T: 3 groups of rows, each row roughly a mix of its group's hidden directions:
T (139 x 13):
[[ -4   6  15  -6   9   0  19  -8   3  22  10 -12 -20]
 [  1  20  10  -3   1 -17  -9  20  -5 -14  -8  19   2]
 [ 15  19  12  -2 -14 -12 -14   5 -17  -9  13  10   0]
 [-19   6  12  -8   3 -15 -11  22  12  12  12  -9   5]
 [-13  10  22  -4 -16   1  -2  15   6  20   6  -5  14]
 [ 21   0   0   2 -19  23  -5  -1  -2  13  13  16  -3]
 [  6  21  -8 -13 -18 -11   4  22  11  -6  11  -4   0]
 [  6  17   9   9  11  23 -11 -16  -6  14   7 -11   0]
 [-22   4   6  -1   8 -16  -9  19  10  17   9 -14   0]
 [ 14  17  23  10   5  10 -17  -7 -18   1  -4  -1   6]
 [ 14   3  -4   5 -15  27  -9   2   1   9  11  22   4]
 [ -5 -21  -7   0  18  15  14  -6  12  12  -8  -9 -15]
 [  6  12 -14  -5 -21  -9  -6  27   1  -8  15   1   0]
 [ 20   0 -16  10   7  15   4 -20 -14 -14 -10   2  -1]
 [  2  18   9  -2  -6 -18 -12  19 -19  -5 -10   7  12]
 [-19   5   6   0   5 -20 -13  21   9   4  12 -12  12]
 [  1  -1  26  -7   1   3  -3 -16  24  -8   2  -2  17]
 [ -4 -21 -11  -4  -6 -13   3   8  15 -16   8  21  -7]
 [ -9   7  16   4  21   1  13  -7  -9  17   5 -17 -16]
 [ 11 -13  -7 -14 -16  10  -3  -6   8 -20  -5  13  19]
 [-16  -7   2  -3  24 -18   6  -6  -8 -14 -14 -15   1]
 [ 21  -6 -14   4  -2  18  12 -18 -18  -8  -5   8  -4]
 [ 25   0  -6   5   1  14  10 -17 -16 -13 -14  10  -3]
 [ -6   7  19  -6   8  -4 -11  25  18  -7   4   8  14]
 [ 22  -3 -11   1  -2  20  10 -22 -14  -3  -7   5  -9]
 [-26   2  13  -7  -1 -18  -6  17  13   4   7  -7  11]
 [ -8 -12 -15  -2  12  20   1 -15  14  18   7 -15  -3]
 [-13  -8  -7  18   1 -24  12  18 -13   6 -11  -3  -2]
 [-19  -4 -15  -6   6 -12   5  17 -25  -2   9  -3   9]
 [-19   3   9  -6   3  -6 -12  23  20   0  13  -1  13]
 [-13  -9  -9  11   6 -29   5  12 -17   5  -4   0 -11]
 [-12 -13 -13 -11  -9 -18  12  19  16  -6  -4  10   0]
 [-11  -7  -3  15   8 -22  15  15 -16  10 -13  -7  -2]
 [-15  -6   9   4  13   4  -7 -10  32   3   6  -9  10]
 [ 10  10   6 -18  -4  23 -14  -9  16   4  17  -1   0]
 [-13  -7 -11  16   1 -19  11  24 -16   4  -7  -1   1]
 [ -5   1 -14  12   6 -19   8   9 -29   1 -10 -10   0]
 [ -5 -18  -8   0  14  19   7 -12   9  19   6 -11 -15]
 [ 16  14 -16  -1 -20  -7  -3  21   5  -5  17   2   3]
 [ 24  -9 -12   8  19  10   1  -2  -7  -7 -15   5 -17]
 [ -8  16  26  -8 -13   4  -4   9  11  16  15  -2   6]
 [  9   7 -11  -8 -21   4  -1  -1  23 -18  -8  13  11]
 [  0  -9  -9  -9 -22 -20   7  14  11 -17   3  12   5]
 [  7  26  16   9  13   7  -9  -6 -19  -1 -12  -5   5]
 [ -2   5  11   0  -7 -25  -8  20   2  21   8  -9 -10]
 [-12  -4   3  -5  13 -25   2  11  -3  -8  -9 -26   1]
 [ 15  -9 -19  17  10   3   0  -5  -3 -22 -15  12  -2]
 [ -6 -18 -20  -4 -14 -11  12   7  17  -9  12  12  -6]
 [-11 -16  17  -9  18   2   9 -21  -2  10 -16  -1  -5]
 [  6   5  -3  12 -17  22  -2  -9   5  11  21  18  -1]
 [  0  13 -20  -1  -6 -24   8  14   6  -9  20  -6  -1]
 [  2   3  20 -14   1  17  -4  -3  24 -12   3  10  15]
 [-12  -7  -3  -6  13 -24  -4   9   5 -14 -19 -12  14]
 [ 11   5  11 -19  -8  16 -13 -12  16   0  19   1   3]
 [-20   2  14  15  18  -6   1  -4 -13  15   3 -14 -13]
 [  1  11  15 -13  -6   1   1  -9 -14  19  15 -22  -6]
 [-11 -10  10   6  21  17  -1 -22  -6   2 -16   8   2]
 [  6  19 -14  -4 -22 -11  -1  18  15 -10   8   2   2]
 [ 19  -6 -12  -1  -7  26  13 -17 -11  -1  -2   7  -4]
 [ -5 -16 -18   0   3  -5   7 -14 -15  17   9  -3 -21]
 [ -7 -20  19  -1  14   4   1 -21 -15   3 -16  -2  -3]
 [-10  -3 -13  14  -2 -25   6  18 -21  -1  -5  -3   0]
 [ -4 -18 -11  -6 -10 -19   4  19   9 -14  -3  19   0]
 [ 16  -3 -11   0   3  19  12 -19 -16  -1 -13   7 -14]
 [ -3 -14 -14  -1  12 -16  11   1   1 -23 -19   9  -6]
 [ -3   4   9  18  12  12  -2   1  -9  20   2 -13 -25]
 [  3   5  25   1   5   4  -9  -1  32  -1  -1  -2  11]
 [ 19   8  11  10  12  17  -6 -16 -18   4  -8 -12  -4]
 [ -6  -9  -5   2 -17 -12  -1  15  18 -16  -1  20  14]
 [ -6 -15  -9   3  21  17  14  -9  13  10  -9  -9 -14]
 [ 14  -1 -11  20  14   7   0  -2   1 -22 -12  19  -6]
 [ -2  -8 -11  14   5 -24   8   8 -24  -3 -11   6 -11]
 [  0 -24   6   4  16  18  -7 -16 -14   4 -13   8   3]
 [-17  -9  18   5  20   3   4 -22 -10   8 -13   1  -5]
 [ 14   6   2   8 -11  23  -1  -3  -5  19  17  13 -14]
 [ -9  -5  -5  20   7 -17  14  14 -15  -7 -19  -1   8]
 [ 11   5   4 -16  -4  25 -11 -11  16  -4  17   1  10]
 [ -9 -15  14   2  20  12   6 -26  -4   9  -9   4   2]
 [ -2   2   8   1  11  -3  16  -5  -8  22  18 -12 -21]
 [ 13   4 -11 -13 -29  -2  -4   8   7 -17   0  14   4]
 [ 15   6  10 -16   1  28  -6 -13  15  -2   6   7   1]
 [ 18   7   1   2 -16  22  -1  -6  -1  12  14  22   3]
 [-11 -22   9   8  11  12 -11 -17  -4   2 -19   7   8]
 [-16  -6  -6  -1   9 -27  -2   5  -4 -19 -16 -11  -1]
 [  5  19 -12  -3 -20 -11   2  20  11  -2  19  -2  -1]
 [ -8   2 -17  14   2 -21   5   7 -25  -4 -14  -5  -8]
 [-19  16  28  -7  -6 -10  -6  12   3   4   3   4  13]
 [-18   6  15  -6  -1 -13 -10  20  18   9   9  -8   7]
 [  7  20  17   4   3   9  -5 -15 -22  10   4 -16   0]
 [  8  16   9   4  12  12  -8 -13 -23  13  -3 -17  -2]
 [ -6 -21  11   0  17  -4   5 -26  -3   4 -16   3   6]
 [ -1  -5  -5  15   3 -28   9  11 -22  -4 -13   2  -5]
 [ 12   4 -16  14   2  -4   5  -4 -22   8 -16  -4 -21]
 [-10   2   4  16  -1   4   3  -9  -5  22  15   2 -27]
 [-12   8  15   7  16  -4  10  -7   1  22  -1 -12 -21]
 [  7 -10 -19  12   8  -4   0   4   4 -24 -14  20  -1]
 [  0   6  15  -7  -8   9  -5   6  18 -18   6   5  27]
 [  7  14   4   5  15   8  -5  -4 -26  17 -11 -15  -4]
 [  0  -4 -27   4  15  -7  14  -7   2 -21 -11   4 -11]
 [ 16   6 -15  -8 -25  -6  -1  17   5  -7  17   2   1]
 [  8  20  11   3  -7 -15 -14   7 -10 -21   3  18   6]
 [ 16   8   9 -16  -5  22 -13 -11  17  -6  11   8   2]
 [  4  15  20  10  21  14  -6 -13 -12   2 -13  -8   0]
 [ 18  13  -6  11 -14  28  -3  -2   8   3  10  11  -5]
 [  2   8   5   5 -14 -18 -15  14 -14 -14   4  19  11]
 [-15   1   0   3  16 -27   1   3  -6 -14 -16 -16  -4]
 [-10   7  29  -8 -15  -3 -11   4  -5  14  12  -5  13]
 [-14 -19  15   3  19  13   0 -21  -4   9 -10  -1   7]
 [ 15 -16 -18   3  10  -3   2  -1  -3 -18 -25   6  -1]
 [ -2  -8  13  11  21   3  -1   0 -17  24   2 -13 -12]
 [  2   0  10  -6 -10   6 -12  -1  24 -21  11  16  11]
 [ 14   6   0  12 -17  26  -4  -6   2  10  15  15  -1]
 [ 15   6   5   5 -12  31  -2  -6  -3  11  14  13  -1]
 [-17   2  24   8   8  -3   3  -5 -14  22   7 -10 -12]
 [ 12   6   0   7 -17  23  -5  -4   8  12  13  22   8]
 [  7 -14 -15  12   5  -4  -4 -14   0 -29  -1  15  -1]
 [ 20   3   2  -2 -18  27   1  -6   1   7  12  16  -1]
 [ -6 -10  -9  15   1 -28  10  11 -23   1  -3  -4   0]
 [-12  -6  -7  21   4 -25   9  12 -11  -5 -15  -3   3]
 [  5   6 -29   6   1  -2  -8   8 -24   4   5  -3 -17]
 [  0   0 -15  12  11 -11   6  -1 -23   9 -15  -3 -22]
 [-12  -8  -2 -10   8 -32   3   9   5  -6 -11 -18   0]
 [-20   1   8  21  20   0  -7  -2  -7  18  -6  -5 -14]
 [-23   3   9   0  13 -24   3   2  -3  -9 -13 -18  -1]
 [  9  14  15   1  13  15   1 -15 -14  13   3 -17 -12]
 [ 10   6  -5  -2 -23  17   1  -2   7  10  19  21  -2]
 [-10 -12  -4  -9 -13 -18   0  18  17 -12   1  18   7]
 [-10 -14  -2  -1  -1  17  13 -19  16  13   9 -19  -1]
 [ 12  15  14   2  14  17  -5 -22 -10   4   3 -15  -9]
 [-21   3   9  -4   7 -17 -12  16  14  15  12 -12   1]
 [  2 -24  -6  -2  13  14  14 -16  15   3   0  -8 -17]
 [ -2  22  25  10  12   4  -8 -13 -16  -4  -4  -4   5]
 [  9  23  -9 -10 -16  -4   2  25   3  -3   9  -2 -14]
 [-24   5  10  -3   3 -24  -5  19   2   4   3 -13  11]
 [ 12 -16 -20  10   4  -5  13  10  -5 -11 -22   9  -7]
 [ -7  18  21  -2  -1  15  -1  -9   6  19  18 -12  -1]
 [ -5  12  10  14  21  16   5 -15 -14  11  -4 -12  -8]
 [ 11 -11 -19 -10 -24   7  -4   1  14 -17  -2  12   4]
 [ 20  -4 -12   2  -5  18  10 -26 -16   2  -3  -3  -6]]
which group is each row in? (one row of each group first):
[ 13  17 -14  -9 -18  -1   0  24   7  -8  14  -4  -1] : N
[-15  -4 -28  15  10  -6   5   2 -19  -9  -5  -7   6] : S
[ 11  16  13   5  11  13  -5 -18 -19   7  -5 -18   0] : U

[  1  15  28  -1 -14   5 -17   0  -5  10  12  -2  14] : U
[  0  -8  -8  21   2 -23  13   8 -20  -1 -14  -1  -2] : S
[ -4  -9 -12   6   8 -19  11   6 -29   7  -6   1 -14] : S
[ 11   9 -12  -3   8  27   6  15 -13   6 -12   9 -12] : S
[ -3  34   8  -3   0  -9 -13   5   1 -12  11  13   3] : U
[-13 -19  -6   1   9  16  10 -16  16  10  -7 -17   6] : U
[ 19  -4 -20   5  13  -6   1   4 -19  -9 -14   6 -15] : U
[-17 -12 -13  12  -5 -19  14  13 -14  14  -2  -6  -7] : S
[ 24  -1  -6   0  -9  19  10 -21 -12 -12  -7   7   0] : S
[  2 -22 -16  -7 -10  -5  -8   7  21  -9  11  17   1] : U
[-16 -20 -14  -3  12  13   7  -5  20  15  -4 -10  -1] : U
